In the data rows, 128 means zero.
A row's group is the hidden flat surface it lies on (a line, a plane or more), and a surface may be shifted away from zero. There are 2 groups. The first row asked about is in group 0, and each new group gets the next number.
Each row in order, then its group:
[201 121 148 148 160 133 124 167] 0
[196 117 139 155 185 101  71 170] 1
[217 125 138 147 197  94  45 193] 1
[  0 118  73 124 114 136 128  27] 0
[132  97 138 170 149 118 150 100] 1
[ 40 115  94 131 122 135 133  56] 0
[158  61 151 215 185  96 157  77] 1
[174 125 134 141 159 131 126 141] 0
[131  99 140 171 159 119 144 106] 1
[228 120 157 154 161 136 119 182] 0
[219  91 150 180 213  82  62 174] 1
[ 73  90 133 167 122 141 209  53] 1
[125 162 111  94 122 148  99 152] 1
[  0 115  75 118 114 141 132  25] 0
[229 129 154 158 165 129 120 176] 0
[102 103 136 165 130 131 179  79] 1
[142 188 102  64 121 148  56 196] 1
[  0 116  74 118 116 135 137  30] 0
[  0 115  84 120 115 139 132  39] 0
[  0 111  77 114 108 135 132  18] 0
[189 122 141 150 156 126 124 151] 0
[176 125 137 149 153 137 127 144] 0
[ 53 127 113 111  76 166 206  60] 1
[189 127 145 146 158 128 127 155] 0
[168 189 104  74 139 143  33 217] 1
[170  82 144 194 190  95 121 128] 1
[ 83  80 136 171 119 135 207  49] 1
[213 128 133 141 187 103  42 195] 1
[162  54 161 235 191  88 154  82] 1
[207 162 126 108 184 113  19 220] 1
[248 127 166 157 170 128 123 185] 0
[113 213  89  31  86 169  60 187] 1
[200 134 131 137 186 114  49 188] 1
[242 129 159 161 168 139 121 189] 0
[228 126 157 155 162 128 125 183] 0
[112  59 146 209 154 118 195  51] 1
[101 111 137 156 128 139 171  81] 1
[165 177 102  76 142 131  38 200] 1
[ 36 123  95 125 123 133 127  58] 0
[195 124 145 149 159 134 124 162] 0
